(in the rows, 128 means zero)
name the system of each run:
Lal, seq 1 (10 x 22):
[[187 133 145 188  48 118  73 150 164 141 134  98 153  57 176 139 126  90
   78 154 183  91]
 [110 170 147 101 137  78 143  90 115 146 196 118  21  86 100 191 120 110
  121  79 104 139]
 [ 73 166  97 115 159 164 144  88 139 112 152 150 135 186 217 146 160 103
  148 177 183 183]
 [217  92 189 163 170 125  99 119 168 122 107  79 163  87 157  99 138  70
  167 106 131 170]
 [114  91 130 109 148  42 145 110  70 112  72 128  82 155 103 136 141 133
  152 115  39 135]
 [104  94  68 158 137 119 115 198 107 111 116 138 148 197 119 122 135 162
   77 182 183 163]
 [172 124 145 120 162 181 127 169 158 129 150 119 150 103  44 120  54 153
  134  69 154 144]
 [ 90 152 137  69 101 176 181  73 124 115 111 159 153 152 108 100 144 164
  169 113  71  73]
 [131 116 125 174  80 135  95 153 130 162 102 124 171 108 181 100 183 116
   93 186 109  60]
 [144 140 119 147 105  69 104 149 107 148 143 130  62  53 115 174  79 122
   79 104 129 112]]
ger, seq 2 (10 x 22):
[[162 113 163 142  79 137 145  96 148 108  81 114 176 114 192  67 122 119
  156 120 145 119]
 [116  96 148 178 109  89  88 135 102 148 116  66 109 133 107 136 162 126
  162 125  59 109]
 [ 98 134  37 159 165 108  92 154  89 125 138 151 105 127 112 161 122 144
  109 157 142 157]
 [165 145 146  96 139 151 139 117 161  88 171 150 154 111  89 124  92 169
   89 119 199 167]
 [134 138 178  65 134 181 171  97 160 130 117 129 154 162 107 134 146 104
  171 102  80  91]
 [114 115 109 145 106 112 133 141 106 161  72 144 134 127 192 103 189  92
  112 171  75  67]
 [125 111 136 185 100  63  82 178 101 152 130 104  82  95 147 153  75 138
   85 134 151 136]
 [100 154  96 115 134 136 152 117 128 100 182 112  80 149  79 150  88 147
  153  72 180 190]
 [132 156 133 106 171 209 154  69 159 112 160 144 181 127 139  66 176 143
  165 131 140 148]
 [175 107 171 130 127 117  87 100 136 130  60 126 192 101 158 134 162  91
  148 170  51  72]]
zetig, seq 3 (10 x 22):
[[ 69 146  92 188 178 132  93 102  88 172 152 133 112  93 197  79 199 142
  144 176  86 130]
 [173 119 161 157 137  69  58 113 120 104 106 126 141  62 152 170  43 138
  124 144 141 158]
 [146 136 123  88 108  99 151 110 151  76 176 105  96 182  58 193 161 108
  110 115 166 170]
 [107 139 113  98 231 198 157 152 144 161 145 164 139 161 146 105 160 104
  132 138 128 147]
 [181 101 173 116 109 121 154 114 140 121  47 142 169  99 183  75  95 106
  146 110 107 100]
 [105  86 153 158  53  66 125 154 103 129 108  72 105 182 104 132 166 141
  119 134  96 103]
 [ 81 132  36 170 160 133  99 189  90 149 145 140  94 133 104 142 103 155
  116 130 146 151]
 [146 163 128 104 128 174 141  84 150  91 158 157 162  83 104  98  69 182
  140 100 176 150]
 [134 148 172 101 107 173 117  73 163 123 138 108 173 141 112 149 192 105
  165 146  80  83]
 [135 121 107 142 151  79 110 137 102 161  97 156 105  95 175 138 188  83
   84 178  71  89]]
zetig, seq 4 (10 x 22):
[[202 141 111 105  58 116 128  69 150  84  87 130 159  73 100 141 133  87
  155 104  96  73]
 [ 76 126 157 122 135  86 124 132 100 154 170 134  92 163 123 141 212 163
   59 187  91 111]
 [127 145  95 138 159 143 104 193 133 164 115 157 112 104 166 183  44  86
  115 124 164 131]
 [145 145 153 103  82 131 196  76 152  94 166 112 101 115 130  75 129 141
  133  65 179 156]
 [ 77 127 162 152 162 174  94 117 131 161 130  84 153 180 155 139 174 112
  203 153  75 125]
 [182 103  72 166 136  63  96 117  99 105  66 148 131  66 163 108 143  97
  113 151 113 133]
 [121  99 185 109 130  73 123 157 119 107 155 121 106 168  67 158  93 192
   73 132 148 165]
 [115 156  57  96 143 205 154 161 157 126 135 143 136 180  92 170 118  84
  158 105 160 125]
 [147 136 150 115 136 167 176  87 137 138 128 153 157  82 163  16 170 150
  124 113 117 107]
 [111 103 190 151  87  97  81 132 112 155  77  94 145 137 151 167 113 122
  157 154  51  70]]
fiv, seq 5 (10 x 22):
[[101 132 119 126 182 141 149 135 108 165 139 145 106 123 144  84 173 132
  117 133  90 122]
 [132 127 140 142 108 131 106 133 129 130  89 137 159 110 171 136  65 131
  139 139 139 116]
 [137 119 125 137  74 102 137 120 129 106 143  91 109 136  88 128 155 133
  124 108 133 127]
 [ 86 149 105 132 183 156 118 133 115 157 158 139 112 130 128 135 145 133
  136 140 108 137]
 [163 138 129 115 122 135 125 107 146 104 109 154 162 101 155 130 102 119
  123 136 156 130]
 [135 111 175 119 107 105 132 121 134 124 135  99 121 147 103 138 157 131
  121 123 103 120]
 [ 99 128  95 135 156 125 128 153 112 153 116 138 104 151 153 144 140 101
  129 139 116 128]
 [147 125 134 143 124 118 128 131 128 117 131 134 135  97 144  99  98 152
  103 124 165 149]
 [120 123 150 121 120 145 131 123 138 121 135  99 131 154  93 139 121 133
  164 102 116 131]
 [121 136  90 131 142 136 133 111 119 129 111 142 136 125 146 113 173 109
  139 141 108 118]]
Dalo, seq 6 (10 x 22):
[[122 159 156  91 138 145 121  88 144 113 155 149 140 126 129 174 108 139
  128 141 138 135]
 [153 127 138 103 123 140 152 123 159 121 126 126 136 154 142 137 178  76
  119 134 141 120]
 [133 107 165 133 156  95 140 143 114 157 106 127  99 118 170 111 128 106
  112 123 103 130]
 [101 114 117 144 105 101 123 144 110 116 101 116 116 161 147 146  87 133
  140 128 148 148]
 [121 119 107 156 131 134 125 130 127 112 155 100 123 143  99  96 152 152
  139 118 152 165]
 [129 137 123 124 175 160 119 109 126 132 123 138 152 109 111 113 125 141
  164 120  92 128]
 [158 123 124 115 104 122 117 116 131 106  92 150 168 117 118 139 135 126
  114 152 110  94]
 [126 120 144 131 128 109 116 164 126 150 144 123 107 133 104 157 143 126
   79 141 118 110]
 [ 97 150 106 111 132 142 159 143 124 142 147 148  92 138 134 136 105 126
  115 109 149 131]
 [121 138 151 130 102 156 151 103 143 121 142 118 141 129 159  87 129 144
  142 117 156 135]]
posa, seq 7 (10 x 22):
[[148 138 127  91 124 145 125 113 138 122 100 156 163 128 110 159 144 109
  129 150  87  80]
 [147 117 128 116 109 106 147 164 126 141 101 154 120 124 141 130 133 109
   68 141 128  92]
 [ 98 125 149 130 136 123 147 176 117 163 144 122  85 147 135 132  91 139
  100 109 142 136]
 [ 90 152 112 134 126 162 154 112 129 130 155 115 108 142 147 104 122 134
  163  99 155 156]
 [130 142 144 157 118 139 104  73 134 122 148 103 149  95 150 101 165 137
  163 133 115 131]
 [148 122 117 147 123  92  79 108 119 119 104 119 138 107 129 170 146 102
  138 155  96 116]
 [143 112 110 114 152  93 123 154 121 108 121 151 121 149 106 165 131 126
   76 156 148 152]
 [134 125 153  89 176 161 160 156 148 133 141 144 130 157 105 126 102 131
  115 109 147 148]
 [126 131 144 108 111 159 179 107 140 133 106 128 136 132 148  80 135 119
  164  90 109 105]
 [112 111 136 175  80 109 108 126 106 147 104 100 133 115 162  97 149 139
  136 143  94  93]]
Lal, seq 8 (10 x 22):
[[150 136 149 151 119 156  89 110 147 123 130 120 181  94 142 119 108 144
  140 144 141 125]
 [147 132 134 108 102 101 128 102 128 119 122 121 115 116  98 159 154 109
  131 120  82  97]
 [104 134 109 123 146 113 133 142 115 141 140 155 108 142 156 136 161 125
   77 166 138 129]
 [145 128 153 131 142 137 121 147 149 133 133 121 127 120 147 142  77 113
  124 113 169 154]
 [122 127 144 111 120 133 164  98 134 117 130 108 112 146 122 113 139 122
  167  88 113 137]
 [105 117 113 160 143 131 108 130 109 143 109 120 142 139 156 101 169 128
  144 158 101 125]
 [154 113 111 153 125  96  96 141 113 116 104 128 134  94 113 138 101 135
  115 130 128 132]
 [115 134 129 101 125 124 139 126 127 107 155 133 113 155  78 157 126 155
  106 126 140 141]
 [123 141 125 108 154 184 141 137 152 140 138 144 152 148 132 125 141 113
  132 135 137 120]
 [154 121 158 128 117 125 139 113 133 137  97 132 142  92 157  93 122 119
  134 114 105 103]]
posa, seq 9 (10 x 22):
[[174  93 106 206 178 137  63 151 111 134 114  92 160  51  77  62  95 165
  172  94 103 156]
 [113 134  92  91  90 103 115  77  95  56  92 158 156 145  44 169  86 199
  158 134  92 117]
 [140 136 100 106  99 192 116 166 167 125 144 151 197 156  72 150 171 137
   70 178 156  68]
 [155 156 134  87 147 141 159 151 133 178 132 174  91  48 114 128  99 105
   79  88  98  67]
 [ 58 152 159  99  63 108 179 115 114 144 129 143  82 167 198 146 107 136
  107 132 140 102]
 [105 140 129 194 115 151 113 156 149 169 185  69 100 132 176 115 167  94
  132 124 181 153]
 [126 148 120 153 187  98 105  68 104 122 157 114  86  67 144 122 130 126
  170 107 107 186]
 [132 124 145 119 129 113  98  72 139  73 109 123 178 170 147 170 147 127
  157 178 135 161]
 [203  92 126 127 163 124 117 159 152 118 106 119 158 130  86 132 171  81
  109 133 123 133]
 [132 100 137  90 173 100 162 154  99 132  76 171 116 139 109 114  99 146
  107 119  81 121]]
ger, seq 10 (10 x 22):
[[136 107 119 106 144  94 186 146 110 130 110 138  77 137 114 100 137 116
  111  89 111 135]
 [ 87 117 143 149 134 153 131 150 114 143 116 126 146 155 163  88  95 171
  139 134 143 140]
 [158 119 106 157  89 138 116 123 139 110 104  97 153 107 102 111 123 118
  169  99 126 117]
 [103 136 118 137 138 119 105 110 102 131 152 131 120 116  90 129 161 170
  117 147  83 116]
 [122 150 101 118 137 152 102 139 140 125 130 155 151 131 128 178 106 119
  114 161 153 118]
 [161 137 150  94 111 122 163 112 151 117 147 136 112 112 116 131 140 111
   94 107 144 119]
 [ 90 136 165 116 147 144 146 126 124 160 127 126 110 152 168 131 129 116
  145 128  99 117]
 [134 120 103 162 104 110 126 127 122 126  97 116 125 120 177 110 138  96
  139 132 142 132]
 [129 112 150 160 139  95 103 130 115 128 151  96 106 113 113 120 124 154
  124 121 128 159]
 [114 135  97 118 161 146 121 121 125 109 127 134 138 154 103 152 121 129
  159 127 134 155]]
fiv, seq 11 (10 x 22):
[[145  96 176  81 104  51 132 112 102  84  66 156 135 144  98 165  68 168
  103 140  90 120]
 [ 81 105  97 144  95 145 152 196 130 140 142 101 123 231 112 132 184 125
   96 151 168 125]
 [151 134 106 139 187 174 149 168 131 177 138 149 113  58 127  60  96 123
  121  74 136 124]
 [105 143 165 104  70 136 143  62 121  96  94 134 157 122 142 116  73 173
  182 108 103 105]
 [114 133  98 176  79 133  89 117 134 135 141  81 138 143 131 147 218  97
  143 165 114  99]
 [138 148  94 133 191  99  94 144 106 154 156 163  86  58 113 163 113 126
   82 136 112 133]
 [114 148 156  74 113 137 156 110 146  88 147 156 135 171 130 164  73 157
  108 132 191 158]
 [153 116 167 121 136 166 160 126 172 138 143  89 138 160 134 101 196  75
  150 108 135 131]
 [133 108 139 142 170  85 123 118  92 156  73 139 108  92 177 105 128 104
  150 127  53 116]
 [102 106 110 171  74  75  93 145  98 101 103 114 129 153 143 144  93 166
  110 161 160 144]]
Dalo, seq 12 (10 x 22):
[[ 72 157  76 142  89 105 141 104  94 129 129 154  94 119 193 122 131 142
  108 154 149 120]
 [134 143 163 169 132 153  89 116 159 128 191  83 136 106 142 131 116 135
  142 124 186 176]
 [146 142 121  93 155 131 148  69 136 104 124 124 119 128 112 145 160  83
  187  96  88 141]
 [137 107 141 128 160 101 112 117 118 119  89 158 162 136 179 116 163 129
   96 193 113 132]
 [158  91 144 139 142 101 105 195 134 135 108 107 117 141  99 170  81 103
  103 117 145 145]
 [ 92 122 100 103 125 116 185 137 102 110 134 140  87 171  88 105 128 162
  118  96 134 146]
 [ 98 131 131 149 137 198 128 139 134 147 131 127 176 142 149  73 124 164
  151 137 140 122]
 [174 124 125 147  90 131 110 112 137 125  97 107 152  75 108 119 126 106
  163 100  89  85]
 [101 139 122 132 115  81  97 108  96 130 139 139 105 118 121 169 158 150
   94 172  87 103]
 [116 158  97 125 154 153 115 156 146 139 172 146 115 130 132 174 111 112
   92 145 187 149]]

runs to name:
seq 13 (2 x 22):
[[180 164 164  53 123 124 162  54 151  86 107 193 145  55 156 135  55 128
  116 104 147 119]
 [112 127 208 114  72 130 144 120 167 142 154  76 131 205 148 166 213  87
  116 155 125 101]]

zetig
seq 14 (2 x 22):
[[115 166 111 117 157 148  95  93 138 110 151 155 149 119 149 176 117 126
  131 166 153 150]
 [184 131 162  95 132 123 143 101 168 106 141 128 137 117 120 148 157  86
  111 120 145 133]]

posa
seq 15 (2 x 22):
[[120 134 158  99 194 115 153  64 109 159 134 134  94 104 138 100 216 101
  163 116  18 111]
 [114  97  97 162 123  65  93 149  90 119  46 160 147 148 221 141 121 116
   99 210 127 127]]

Lal
seq 16 (2 x 22):
[[ 78 166  64 128 104 226 129 174 138 145 148 151 158 145 101 134  68 162
  138 117 177 101]
 [157 172 161 121  78 192 133  57 164 125 161 120 172  51 117  72 139 150
  153  98 126  81]]

Lal
seq 17 (2 x 22):
[[184 113 130 186 105  98  56 105 116 104 136  96 157  29  58  97 111 189
  128 116 105 125]
 [ 73 161  73  80 131 147 114 113 111 101 145 151 127 187  41 224 127 155
  145 154  92 108]]

fiv
seq 18 (2 x 22):
[[126 154 171 109 195 171 105 141 159 169 155 135 132 118 152 179 109  88
  132 140 118 127]
 [168 119 144  94 103  78 172  92 136  93  88 143 116 125 172 131 129  85
  116 115 141 140]]

fiv
seq 19 (2 x 22):
[[ 97 120 128 165 136 134 126 135 112 144 137 126 131 128 174  70 146 163
  111 151 144 144]
 [154 121 133 155 123 129  89 127 135 117 110  99 149 104 114 147  88 118
  168 109 127 137]]

ger
seq 20 (2 x 22):
[[111 123 143 111 210  87  92  98 115 115 123 150 130 167 168 194 170 101
  122 205 102 170]
 [192  90 112 115 186 104 144 183 147 102 102 146 130 154 121 144 104  81
   88 125 191 190]]

Dalo
seq 21 (2 x 22):
[[162 132 108 127  70 128 111  96 151  67 126 122 178 134  99 148 145 137
  123 152 168 128]
 [130 128 145 106 178 140 124 144 133 156 164 129 113 133  73 147 180 121
  102 133  81 110]]

fiv
seq 22 (2 x 22):
[[ 84 154 169 127  86 102 135 118 128 159 181  96  69 147 132 178 170 117
  106 133 113 105]
 [111 160  98 142 170 135 129 135 133 152 162 137  80 112 193 154 119  77
  126 123 171 169]]

fiv
seq 23 (2 x 22):
[[194 115 130  78 113 143 130 117 150  64  84 160 196 115  47 137  67 159
  127 109 134 117]
 [115 109 157  98 104 133 144 160 131 148 134 128 142 180  66 129 203 147
   82 153  74  61]]

Dalo
seq 24 (2 x 22):
[[115 126 130 140 125 138 139 140 120 135 120 118 114 116 132 103  60 150
  154  84 140 144]
 [ 97 139 121 138  85 145 133  94 128 107 151 103 134 148 110 112 154 159
  157 121 129 125]]

posa
seq 25 (2 x 22):
[[101 165 115  93 103 157 161  65 126 112 139 178 157 122 157  92 174 163
  111 161 122  95]
 [158 130 177 157  97 132  82 148 155 166 122 101 144  86 162 158 118  88
  115 144 117  79]]

posa
seq 26 (2 x 22):
[[134 156 114 102 111 168 143  80 148 120 132 178 187 113 167  89 226 130
   85 197 122  71]
 [150 110 209 141 137  88  90 176 128 196 114 119 104  76 150 159 108 100
   79 140  74  67]]

zetig
seq 27 (2 x 22):
[[137  93 190 128 118 125 130 162 144 134 123 106 148 166 121 119 128 143
  106 136 132 124]
 [122 115  94 130 134 131 144 163 112 146  92 126 107 139 108 125 114 104
  152  94  97 110]]

ger
seq 28 (2 x 22):
[[157 148 120 117  33 144 161 172 169 139 146 105 102 132 107 168 120  73
   88  87 185  80]
 [ 73 174 148 114 156 144 172  96 108 187 183 135  49  83 160  88 131 138
  139  77  98 119]]

ger
seq 29 (2 x 22):
[[107 146  19 121 125 123 169 108  98 138  74 171 103 133 193 115 204  54
  143 145  88  91]
 [141  93 208 178 134  74  81 155 121 140 136 124 140  89 188  99  90 183
   50 176 176 160]]

posa
seq 30 (2 x 22):
[[104 135  91 125 144 182 118 164 141 138 117 146 166 172 133 149 136 113
  128 165 147 116]
 [187 124 154 123 120 130 142 118 145 125 121 134 141  66 119  84 107 130
  116  92 133 117]]

Lal
seq 31 (2 x 22):
[[111 124 115 157 140 141 116 184 115 168 144 120 108 117 102 114 114 147
  104 116 123 116]
 [106 163 105 117 104 156 135 103 125 114 139 149 136 112 122 130  85 159
  145 114 144 121]]

Lal
seq 32 (2 x 22):
[[148 140 165 118 226 116 112 106 118 133 160 167 113  45 133 104  59 173
  108 108 139 188]
 [134 127 151  65  85 158 153 102 163  69  90 128 186 220  96 184 111 116
  171 135 137 122]]

Dalo
